In the data rows, 500 means zero.
A hidden rule labels the rows of this table. It goes by one to three of the table's principal directions, not those with the most spread.
[504. 488. 374. 472. 400. 405. 418. 488. 389. 538. 509. 430. 608. 472. 483. 412. 448. 387. 620. 506. 516. 429. 461. 484. 575. 528. 574. 484. 618. 504. 668. 458.] wax
[590. 484. 539. 398. 524. 452. 558. 522. 647. 404. 542. 428. 545. 453. 529. 472. 621. 402. 399. 515. 463. 491. 363. 439. 575. 533. 564. 538. 498. 418. 487. 379.] clay
[656. 405. 481. 392. 542. 409. 698. 451. 732. 288. 629. 505. 393. 416. 558. 406. 789. 485. 284. 424. 652. 497. 355. 559. 657. 566. 688. 528. 433. 491. 641. 431.] wax
[389. 537. 437. 521. 491. 514. 431. 590. 342. 628. 510. 602. 504. 497. 438. 479. 384. 572. 607. 554. 562. 554. 685. 560. 472. 429. 423. 404. 541. 625. 562. 629.] sock
[398. 564. 432. 507. 507. 679. 513. 464. 527. 587. 485. 575. 452. 432. 336. 515. 469. 580. 405. 630. 583. 584. 627. 626. 498. 455. 308. 352. 467. 585. 516. 693.] wax
[590. 474. 474. 431. 408. 500. 548. 529. 630. 356. 586. 396. 550. 434. 424. 378. 651. 436. 410. 541. 558. 501. 309. 489. 617. 581. 578. 541. 558. 383. 549. 478.] barn
[592. 494. 467. 434. 411. 514. 564. 426. 606. 383. 595. 347. 553. 418. 497. 377. 633. 409. 427. 492. 558. 503. 335. 508. 657. 579. 612. 555. 497. 406. 642. 446.] clay
[491. 497. 461. 504. 375. 499. 460. 575. 444. 473. 575. 438. 572. 496. 426. 386. 497. 502. 585. 528. 553. 508. 447. 502. 559. 541. 546. 526. 594. 455. 542. 547.] clay
[504. 516. 549. 525. 592. 526. 515. 500. 535. 538. 423. 557. 443. 517. 527. 601. 496. 512. 444. 503. 436. 519. 548. 500. 413. 485. 424. 488. 422. 519. 394. 480.] wax
[620. 428. 584. 399. 758. 419. 712. 402. 776. 375. 457. 637. 319. 480. 622. 631. 704. 510. 182. 409. 507. 478. 458. 506. 496. 470. 541. 484. 364. 526. 413. 367.] clay
[207. 601. 415. 626. 542. 620. 331. 502. 151. 829. 373. 725. 475. 567. 392. 611. 127. 689. 699. 573. 534. 554. 926. 599. 331. 301. 225. 299. 559. 741. 507. 780.] wax
[520. 476. 443. 462. 376. 448. 454. 624. 505. 474. 560. 423. 603. 489. 396. 398. 528. 433. 570. 575. 502. 469. 379. 477. 567. 585. 542. 510. 629. 436. 464. 476.] wax
[548. 498. 590. 508. 624. 528. 551. 502. 633. 478. 437. 550. 409. 496. 566. 621. 579. 501. 379. 509. 415. 527. 509. 483. 409. 496. 439. 503. 351. 509. 388. 452.] clay
[576. 422. 533. 487. 659. 491. 652. 423. 740. 391. 460. 640. 293. 481. 544. 612. 688. 563. 252. 469. 536. 487. 487. 559. 450. 507. 485. 453. 346. 563. 443. 500.] sock
[390. 527. 377. 489. 450. 520. 454. 489. 355. 601. 518. 561. 537. 482. 388. 434. 381. 551. 568. 540. 619. 509. 619. 574. 553. 437. 449. 394. 623. 585. 616. 632.] clay
[467. 500. 581. 550. 476. 445. 377. 551. 386. 517. 458. 461. 578. 580. 589. 541. 380. 482. 664. 473. 365. 449. 506. 362. 405. 455. 523. 572. 539. 459. 452. 452.] clay
[322. 658. 453. 553. 340. 762. 363. 365. 344. 690. 496. 324. 668. 466. 382. 470. 253. 481. 654. 626. 452. 557. 598. 531. 541. 465. 320. 443. 523. 488. 568. 643.] wax
[398. 602. 605. 555. 668. 747. 542. 446. 578. 599. 392. 636. 364. 481. 461. 682. 453. 641. 330. 588. 459. 641. 707. 568. 346. 380. 221. 399. 301. 581. 360. 659.] wax
[299. 503. 361. 521. 584. 482. 452. 475. 297. 709. 415. 764. 434. 552. 377. 570. 276. 655. 556. 522. 621. 471. 790. 616. 436. 352. 346. 288. 637. 720. 500. 690.] barn
[591. 411. 496. 434. 619. 517. 707. 461. 818. 335. 517. 636. 304. 450. 420. 539. 763. 582. 162. 517. 622. 502. 407. 602. 528. 544. 482. 429. 423. 516. 401. 541.] sock
[542. 485. 531. 419. 530. 474. 578. 569. 615. 450. 560. 495. 508. 487. 472. 474. 587. 489. 414. 521. 516. 516. 427. 499. 564. 533. 526. 506. 521. 463. 394. 440.] sock
[490. 518. 545. 527. 518. 509. 465. 564. 466. 521. 467. 515. 510. 527. 503. 533. 466. 511. 528. 511. 449. 519. 519. 464. 436. 484. 463. 521. 502. 478. 425. 497.] wax
[510. 490. 567. 579. 532. 575. 489. 405. 592. 479. 402. 487. 436. 535. 534. 627. 509. 511. 449. 504. 388. 462. 469. 471. 383. 521. 423. 518. 385. 475. 386. 498.] sock
[607. 484. 624. 471. 667. 534. 659. 394. 744. 417. 455. 509. 373. 492. 616. 631. 656. 488. 271. 442. 427. 512. 433. 498. 470. 532. 496. 546. 301. 465. 355. 374.] wax
[521. 506. 416. 500. 295. 487. 437. 529. 397. 449. 634. 345. 618. 447. 474. 298. 516. 439. 646. 504. 585. 512. 418. 504. 635. 561. 634. 560. 577. 448. 743. 533.] wax
[574. 425. 600. 488. 664. 421. 631. 488. 647. 398. 483. 623. 344. 543. 617. 598. 628. 573. 351. 400. 501. 482. 491. 493. 442. 485. 557. 531. 396. 526. 386. 430.] barn
[631. 472. 557. 472. 581. 518. 618. 373. 725. 391. 466. 444. 422. 463. 587. 570. 672. 426. 306. 457. 443. 481. 367. 491. 512. 571. 535. 552. 347. 436. 462. 374.] sock
[351. 549. 486. 542. 437. 539. 370. 611. 310. 627. 489. 541. 586. 555. 394. 489. 300. 574. 671. 574. 487. 517. 622. 482. 444. 426. 395. 450. 637. 530. 429. 619.] clay
[259. 641. 471. 557. 385. 728. 354. 540. 289. 712. 504. 483. 627. 512. 305. 476. 219. 603. 669. 658. 506. 593. 694. 544. 474. 403. 265. 394. 604. 540. 449. 735.] wax
[374. 604. 568. 582. 605. 740. 516. 480. 484. 627. 414. 632. 389. 507. 418. 633. 402. 668. 411. 573. 504. 641. 719. 596. 362. 399. 241. 408. 373. 580. 360. 693.] barn
[460. 437. 327. 420. 597. 545. 685. 385. 675. 487. 508. 731. 309. 427. 292. 503. 624. 634. 206. 553. 761. 495. 571. 732. 589. 484. 400. 271. 534. 655. 521. 680.] sock
[643. 484. 529. 472. 604. 533. 645. 384. 717. 388. 489. 492. 367. 410. 594. 542. 722. 450. 266. 457. 519. 545. 433. 552. 523. 549. 537. 522. 286. 494. 589. 432.] sock
[471. 520. 464. 511. 558. 479. 500. 459. 418. 596. 461. 556. 470. 507. 544. 540. 434. 504. 527. 462. 512. 506. 614. 541. 483. 466. 483. 461. 472. 586. 544. 491.] wax
[247. 622. 430. 646. 320. 619. 238. 569.  55. 753. 479. 489. 656. 571. 390. 441. 110. 602. 882. 565. 505. 550. 755. 507. 418. 385. 359. 452. 661. 573. 590. 736.] sock
[582. 451. 631. 473. 700. 326. 538. 546. 533. 473. 416. 596. 436. 573. 706. 639. 528. 469. 459. 378. 373. 455. 508. 383. 392. 450. 575. 574. 440. 501. 370. 300.] sock
[502. 550. 583. 532. 518. 578. 476. 490. 512. 519. 467. 445. 513. 501. 550. 555. 479. 482. 507. 516. 405. 542. 511. 460. 443. 492. 448. 542. 406. 465. 450. 479.] wax
[612. 475. 510. 475. 538. 546. 585. 451. 728. 385. 466. 473. 430. 433. 476. 535. 688. 439. 293. 539. 481. 503. 363. 514. 500. 574. 477. 503. 397. 437. 472. 462.] wax
[687. 436. 585. 470. 546. 466. 592. 467. 798. 342. 460. 394. 455. 480. 574. 578. 730. 362. 322. 495. 357. 439. 248. 430. 484. 647. 557. 592. 365. 369. 345. 298.] barn
[531. 477. 483. 492. 356. 333. 354. 636. 354. 524. 516. 349. 703. 568. 523. 421. 406. 348. 754. 488. 375. 395. 360. 357. 526. 584. 627. 608. 685. 390. 445. 332.] barn
[582. 537. 549. 461. 467. 496. 492. 489. 538. 467. 546. 333. 586. 443. 613. 460. 555. 358. 528. 493. 412. 526. 413. 432. 563. 545. 583. 589. 414. 428. 596. 365.] sock
[511. 506. 506. 515. 296. 448. 417. 608. 338. 434. 670. 335. 645. 505. 547. 293. 477. 479. 738. 457. 547. 525. 433. 440. 609. 535. 688. 633. 589. 424. 681. 500.] clay
[598. 402. 564. 437. 738. 416. 680. 534. 789. 410. 434. 704. 289. 511. 527. 660. 710. 549. 210. 487. 490. 476. 470. 534. 422. 518. 466. 440. 384. 556. 262. 418.] wax
[370. 530. 456. 622. 470. 500. 346. 509. 223. 650. 429. 583. 504. 562. 524. 535. 280. 576. 722. 478. 494. 495. 714. 504. 379. 403. 440. 458. 530. 618. 603. 625.] barn
[601. 406. 515. 472. 514. 474. 640. 540. 720. 326. 560. 545. 386. 494. 441. 469. 721. 558. 321. 488. 590. 488. 351. 550. 537. 593. 562. 523. 483. 451. 387. 502.] sock
[432. 566. 485. 549. 421. 547. 404. 500. 308. 578. 521. 443. 581. 500. 520. 443. 368. 506. 660. 491. 509. 547. 592. 491. 504. 450. 499. 522. 523. 513. 640. 563.] barn
[497. 533. 513. 524. 494. 552. 474. 425. 480. 505. 479. 453. 508. 475. 551. 512. 481. 476. 508. 491. 472. 517. 519. 484. 488. 474. 490. 516. 435. 494. 601. 510.] barn
[347. 559. 386. 563. 340. 417. 247. 534.  82. 733. 465. 425. 721. 577. 493. 435. 147. 432. 907. 492. 440. 425. 629. 433. 494. 448. 511. 495. 724. 540. 618. 507.] clay
[379. 546. 535. 623. 574. 545. 357. 506. 355. 697. 309. 595. 484. 596. 511. 700. 276. 536. 626. 539. 327. 469. 677. 459. 272. 430. 303. 442. 467. 579. 320. 537.] barn
[578. 460. 494. 451. 527. 505. 620. 484. 671. 393. 558. 511. 422. 447. 482. 469. 674. 508. 339. 500. 577. 520. 420. 558. 567. 553. 543. 496. 441. 491. 511. 495.] wax
[613. 504. 550. 401. 563. 573. 649. 450. 776. 366. 542. 446. 455. 401. 487. 495. 717. 446. 237. 540. 515. 554. 357. 520. 585. 551. 502. 510. 390. 420. 480. 440.] clay
[328. 636. 554. 677. 448. 597. 234. 529. 125. 761. 378. 462. 612. 582. 589. 594. 143. 511. 853. 515. 316. 549. 760. 416. 302. 383. 354. 523. 460. 563. 536. 576.] barn
[487. 542. 529. 436. 537. 542. 572. 455. 521. 500. 568. 481. 511. 463. 529. 466. 511. 518. 445. 480. 554. 562. 536. 526. 588. 455. 519. 499. 472. 506. 555. 496.] sock
[376. 558. 589. 674. 441. 493. 235. 560. 212. 717. 336. 432. 634. 671. 587. 654. 163. 465. 870. 498. 204. 420. 606. 339. 264. 476. 397. 574. 534. 482. 285. 438.] sock
[384. 564. 474. 546. 447. 536. 375. 599. 298. 650. 466. 521. 588. 542. 416. 493. 309. 530. 664. 560. 476. 531. 619. 493. 445. 451. 399. 463. 607. 525. 448. 579.] wax
[399. 511. 424. 552. 481. 473. 425. 517. 289. 608. 485. 597. 496. 534. 479. 481. 353. 575. 636. 476. 574. 502. 663. 544. 469. 426. 479. 443. 578. 605. 600. 608.] barn
[613. 435. 422. 339. 470. 391. 631. 555. 671. 371. 633. 457. 530. 424. 426. 357. 701. 419. 362. 517. 622. 477. 315. 538. 703. 599. 639. 494. 601. 444. 534. 406.] clay
[336. 587. 288. 570. 310. 631. 370. 337. 226. 688. 518. 428. 598. 448. 381. 385. 275. 508. 699. 550. 627. 510. 664. 630. 589. 466. 429. 389. 583. 607. 814. 703.] sock
[497. 429. 466. 520. 492. 405. 500. 536. 452. 442. 529. 594. 444. 531. 510. 462. 520. 575. 533. 445. 590. 463. 523. 512. 490. 474. 578. 494. 558. 549. 574. 557.] sock
[203. 667. 390. 617. 424. 733. 333. 472. 132. 834. 451. 581. 560. 512. 330. 503. 126. 655. 724. 610. 577. 618. 878. 637. 437. 350. 229. 329. 566. 673. 584. 813.] clay
[494. 485. 533. 464. 720. 538. 644. 452. 651. 501. 432. 713. 315. 490. 485. 637. 579. 613. 248. 496. 558. 544. 608. 585. 436. 424. 384. 396. 401. 596. 381. 548.] clay
[622. 496. 600. 480. 419. 464. 485. 548. 574. 376. 546. 296. 611. 502. 583. 445. 588. 369. 537. 474. 378. 482. 278. 367. 539. 595. 626. 672. 493. 312. 458. 329.] clay
[306. 548. 456. 572. 608. 664. 528. 417. 408. 646. 444. 752. 337. 517. 391. 593. 360. 750. 434. 531. 646. 584. 814. 669. 408. 340. 281. 316. 461. 703. 498. 788.] clay
[382. 596. 474. 537. 354. 590. 362. 643. 278. 620. 549. 439. 647. 507. 379. 397. 325. 528. 703. 590. 514. 586. 585. 498. 509. 472. 426. 499. 625. 478. 516. 619.] clay
[439. 553. 454. 511. 539. 586. 478. 409. 497. 632. 438. 511. 487. 462. 487. 581. 432. 471. 489. 565. 457. 515. 612. 557. 475. 482. 374. 402. 412. 592. 520. 529.] clay
[329. 587. 469. 566. 497. 600. 376. 548. 316. 724. 424. 571. 541. 536. 406. 573. 268. 564. 641. 596. 452. 542. 712. 535. 398. 423. 301. 394. 538. 600. 412. 626.] wax
[452. 549. 445. 501. 379. 521. 427. 497. 351. 550. 572. 401. 612. 471. 491. 386. 411. 468. 647. 508. 540. 525. 532. 502. 583. 488. 543. 514. 561. 500. 673. 536.] clay
[432. 548. 377. 550. 386. 634. 445. 479. 432. 565. 515. 488. 505. 425. 363. 430. 469. 525. 531. 602. 595. 559. 576. 611. 522. 511. 402. 410. 495. 559. 659. 684.] sock
[687. 448. 565. 437. 497. 494. 626. 357. 781. 285. 540. 326. 487. 439. 600. 482. 741. 368. 309. 446. 449. 452. 226. 444. 599. 617. 641. 619. 382. 346. 530. 325.] clay
[460. 457. 444. 489. 457. 379. 435. 589. 380. 517. 516. 554. 551. 547. 463. 448. 427. 516. 616. 488. 538. 438. 512. 470. 508. 475. 554. 484. 665. 521. 510. 513.] clay
[556. 491. 635. 523. 559. 571. 590. 521. 653. 396. 522. 503. 408. 513. 547. 548. 623. 569. 385. 480. 473. 557. 451. 494. 451. 524. 495. 568. 364. 449. 367. 495.] sock
[532. 551. 510. 458. 618. 685. 671. 344. 720. 484. 483. 532. 369. 399. 455. 565. 637. 532. 205. 540. 567. 601. 523. 633. 541. 502. 379. 424. 317. 526. 492. 553.] clay
[520. 395. 508. 428. 667. 386. 640. 616. 659. 419. 521. 756. 326. 518. 458. 552. 647. 631. 310. 497. 611. 493. 541. 562. 474. 463. 499. 406. 514. 604. 361. 535.] wax
[447. 516. 432. 402. 658. 600. 676. 366. 642. 521. 511. 679. 352. 410. 404. 534. 573. 612. 217. 534. 687. 574. 636. 669. 580. 404. 385. 319. 446. 636. 560. 634.] sock
Which label does each new row get?
[615. 512. 538. 481. 532. 577. 594. 328. 693. 410. 496. 382. 453. 417. 597. 532. 655. 406. 339. 477. 458. 516. 393. 509. 547. 562. 532. 548. 306. 448. 589. 411.] barn
[464. 487. 567. 547. 452. 459. 381. 592. 440. 518. 456. 456. 585. 588. 509. 545. 399. 481. 647. 527. 352. 434. 457. 377. 404. 504. 481. 552. 574. 437. 340. 457.] sock
[378. 542. 401. 591. 477. 605. 417. 380. 370. 645. 401. 559. 475. 509. 417. 561. 340. 554. 558. 540. 521. 485. 651. 579. 429. 451. 352. 390. 505. 598. 558. 651.] sock
[398. 505. 402. 473. 377. 480. 437. 595. 349. 536. 612. 517. 587. 491. 379. 349. 410. 561. 636. 550. 636. 515. 563. 539. 595. 458. 525. 440. 678. 545. 621. 636.] clay
[492. 417. 485. 535. 524. 391. 480. 559. 484. 477. 467. 613. 437. 568. 500. 539. 499. 558. 535. 473. 506. 423. 512. 485. 425. 497. 525. 480. 554. 548. 428. 516.] sock
[529. 477. 390. 412. 530. 570. 667. 489. 700. 451. 559. 590. 395. 404. 308. 446. 677. 551. 247. 584. 689. 552. 465. 677. 618. 560. 437. 373. 505. 543. 480. 597.] wax
[536. 491. 517. 545. 574. 538. 536. 394. 593. 513. 387. 518. 415. 519. 522. 627. 530. 483. 402. 484. 426. 464. 478. 519. 418. 539. 432. 493. 399. 497. 389. 455.] sock
[587. 465. 600. 477. 563. 443. 539. 555. 597. 371. 522. 511. 459. 493. 608. 513. 620. 492. 429. 459. 465. 518. 438. 423. 471. 481. 578. 573. 427. 457. 514. 437.] wax
[458. 531. 605. 540. 506. 615. 474. 559. 560. 484. 472. 501. 499. 531. 442. 560. 482. 566. 471. 575. 423. 542. 492. 459. 408. 479. 383. 512. 472. 441. 318. 566.] sock
[389. 564. 515. 571. 422. 579. 371. 547. 329. 595. 501. 474. 573. 523. 481. 485. 339. 544. 673. 546. 464. 544. 615. 475. 443. 438. 427. 494. 521. 523. 539. 607.] wax
[363. 641. 451. 591. 244. 574. 209. 511. 106. 695. 511. 251. 797. 514. 507. 383. 168. 385. 924. 547. 387. 514. 575. 399. 517. 467. 489. 568. 624. 445. 706. 534.] clay
[435. 529. 533. 576. 469. 491. 375. 584. 339. 600. 426. 501. 567. 587. 489. 548. 335. 510. 666. 507. 397. 480. 551. 435. 389. 482. 440. 531. 574. 477. 371. 499.] sock
[615. 452. 504. 438. 424. 490. 562. 460. 686. 325. 584. 364. 529. 437. 502. 413. 683. 412. 401. 510. 512. 468. 281. 467. 611. 593. 613. 563. 485. 387. 565. 431.] sock
[549. 464. 453. 429. 555. 436. 563. 447. 609. 494. 485. 510. 481. 469. 508. 527. 571. 428. 406. 502. 496. 446. 450. 521. 553. 539. 521. 455. 490. 524. 487. 410.] wax
[516. 527. 509. 493. 420. 504. 433. 526. 460. 475. 526. 390. 599. 474. 514. 439. 485. 427. 572. 522. 458. 507. 439. 433. 529. 507. 538. 553. 529. 429. 585. 474.] wax
[346. 593. 451. 595. 485. 585. 328. 480. 284. 766. 348. 513. 577. 554. 439. 618. 218. 482. 683. 580. 368. 485. 677. 502. 369. 453. 295. 415. 534. 572. 404. 552.] wax
[462. 571. 463. 508. 393. 549. 418. 447. 372. 584. 534. 356. 624. 469. 525. 433. 394. 421. 645. 512. 472. 517. 523. 489. 567. 508. 517. 524. 509. 488. 642. 488.] clay
[500. 484. 472. 502. 433. 476. 488. 602. 481. 499. 553. 491. 523. 507. 439. 438. 517. 511. 556. 529. 534. 507. 474. 523. 527. 553. 523. 502. 555. 496. 461. 517.] wax
[361. 555. 390. 491. 441. 598. 416. 526. 430. 646. 467. 535. 570. 477. 291. 496. 363. 517. 539. 659. 524. 509. 590. 560. 503. 469. 318. 349. 619. 556. 457. 644.] wax
[659. 446. 484. 461. 463. 421. 540. 480. 647. 383. 491. 379. 526. 469. 526. 475. 660. 344. 424. 481. 443. 429. 267. 453. 552. 639. 607. 583. 493. 377. 487. 331.] barn
[696. 436. 633. 444. 739. 468. 718. 392. 830. 301. 446. 576. 291. 454. 670. 632. 791. 484. 143. 397. 473. 516. 391. 486. 461. 509. 558. 558. 258. 464. 456. 354.] wax
[552. 423. 408. 436. 565. 390. 605. 441. 557. 432. 530. 608. 403. 463. 509. 461. 611. 519. 379. 432. 649. 463. 497. 575. 578. 491. 594. 445. 524. 574. 637. 501.] barn
[533. 511. 532. 532. 470. 572. 498. 467. 570. 457. 483. 431. 498. 485. 497. 516. 545. 478. 465. 524. 452. 510. 432. 485. 476. 542. 475. 535. 436. 441. 476. 500.] sock
[547. 456. 542. 466. 486. 391. 511. 585. 497. 419. 565. 484. 529. 527. 556. 443. 545. 492. 543. 448. 506. 479. 430. 437. 535. 510. 622. 572. 555. 457. 497. 430.] clay
[611. 490. 469. 386. 486. 491. 609. 443. 665. 382. 590. 402. 519. 393. 506. 404. 679. 401. 348. 504. 568. 519. 355. 518. 663. 559. 598. 519. 472. 437. 634. 423.] clay
[614. 481. 511. 447. 544. 503. 583. 445. 716. 447. 462. 427. 483. 459. 503. 554. 644. 380. 342. 528. 420. 466. 343. 497. 529. 610. 495. 515. 421. 429. 387. 357.] wax
[381. 495. 521. 574. 458. 507. 405. 649. 348. 546. 491. 607. 508. 594. 404. 499. 363. 647. 634. 528. 523. 508. 598. 484. 396. 435. 430. 482. 628. 522. 376. 646.] sock
[555. 401. 473. 427. 644. 456. 692. 455. 716. 351. 522. 705. 299. 466. 451. 518. 705. 622. 208. 466. 680. 495. 485. 600. 535. 467. 521. 411. 480. 568. 503. 570.] sock
[350. 653. 512. 603. 537. 664. 344. 381. 277. 777. 315. 476. 571. 532. 521. 657. 196. 472. 637. 541. 336. 537. 718. 484. 355. 398. 272. 447. 439. 553. 471. 542.] clay
[469. 520. 544. 541. 491. 538. 490. 539. 438. 507. 521. 517. 489. 527. 508. 490. 466. 571. 545. 479. 519. 549. 553. 504. 470. 473. 493. 530. 488. 501. 486. 553.] clay
[520. 479. 488. 484. 305. 414. 397. 676. 417. 439. 613. 355. 673. 519. 452. 338. 489. 432. 694. 535. 483. 468. 354. 407. 575. 577. 625. 594. 667. 386. 512. 460.] wax
[536. 422. 427. 421. 657. 400. 651. 373. 602. 444. 504. 677. 338. 457. 554. 525. 616. 552. 307. 413. 654. 465. 565. 593. 559. 439. 564. 403. 462. 636. 641. 506.] clay
